In the rows, 128 means zero.
One turn moves every row onto another: examples first, then more rows asked:
Y: [132 135 116 111 146 151 125 122 138 105 122 114 126 129 143  94 143 121
 115 128 126 136 126 124 118 129 103 160 132 101  99 105 132 113 114 159
 136]
D: [124 130 138 113 148 137 103 151 158 126 143 166 134 108 129 138 142 155
 100 120 112 149 152 114 114  99 126 129 110 108 132 127 148 139 142 134
 147]
C: [119 131 122 114 138 134 114 159 125 137 136 178 142 113 135 135 123 159
  97 116 128 126 148  94 115  91 123 148 118 113 127 136 123 119 129 148
 166]
K: [123 106 128 104 167 123 124  93 156 115  95 136 138  92 138 122 126 139
 115 124  92 138 163 106 143 124 119 152  96  89 135 125 124 118 136 138
 141]
S: [127 125 135 119 150 135 105 155 155 115 145 173 134 106 129 143 141 157
 108 117  99 150 143 109 113  97 121 139 103 112 132 127 142 140 136 144
 144]
Z: [125 124 144 126 143 143 104 159 147 118 132 146 121 129 133 141 139 154
 106 140 130 162 148  91  98  87 111 133 128  94 113 137 120 131 124 137
 147]
Q: [119 127 126 122 138 129 115 155 123 127 131 176 136 107 136 137 126 165
 102 126 124 126 142  85 107  86 125 148 113 114 125 137 108 120 120 152
 162]
W: [126 105 130 114 170 133 126  86 156 110  88 146 131 105 123 126 130 147
 107 126  88 125 171 109 140 119 123 157 100  93 127 127 119 121 129 142
 138]
P: [122 112 126 106 172 130 123  92 154 122  86 142 132 105 122 116 117 136
 115 117  85 123 164 112 138 116 116 159 114  91 127 120 121 131 130 135
 138]
L: [100 115 114 118 140 132 121 116 119 143 124 141 114 140 107 133 113 150
 100 159 115 114 127  93 147 116 149 165 122  90 114 120 138 105 126 156
 135]
F: [124 132 123 111 153 155 123 134 137 108 125 116 125 130 155 100 133 106
 120 138 122 152 125 119 127 124 101 164 131 104 109 115 131 106 119 158
 136]
B: [113 120 106 120 129 136 115 113 128 134 115 150 105 149 108 135 109 146
 103 155 118 123 120 100 138 111 148 173 116  95 112 120 131  96 128 161
 130]
U: [140 128 111 118 154 150 127 124 142  97 124 116 127 124 141  94 143 116
 120 132 121 155 125 118 119 122 101 167 130 106 106 113 126 100 117 156
 143]
E: [104 119 110 113 126 133 114 112 124 143 113 143 118 143 118 140 116 152
  99 148 121 123 126  88 141 121 150 169 106  86 118 114 131  93 132 159
 131]
N: [126 105 128 114 172 140 125  94 153 121  92 137 142 101 132 120 136 139
 113 121  88 126 163 106 141 122 127 148 110  89 146 116 117 129 131 145
 140]
H: [104 112 105 122 121 135 122 120 129 139 111 146 109 140 115 127 115 143
 110 152 111 115 131 105 140 109 152 170 118  84 113 110 139  96 127 150
 131]
R: [136 129 118 102 149 144 119 124 133 105 131 106 129 131 143 104 135 118
 122 129 129 160 120 106 128 125 102 166 128 100 103 111 132 106 119 155
 143]
G: [124 126 143 120 137 149 107 161 144 123 127 146 127 123 138 131 133 150
 111 135 139 153 155  89 104  88 115 128 135  95 117 138 125 125 130 132
 162]

H goes to Y
R goes to K
Now find these:
N goes to L
Z goes to S
U goes to W
D goes to C

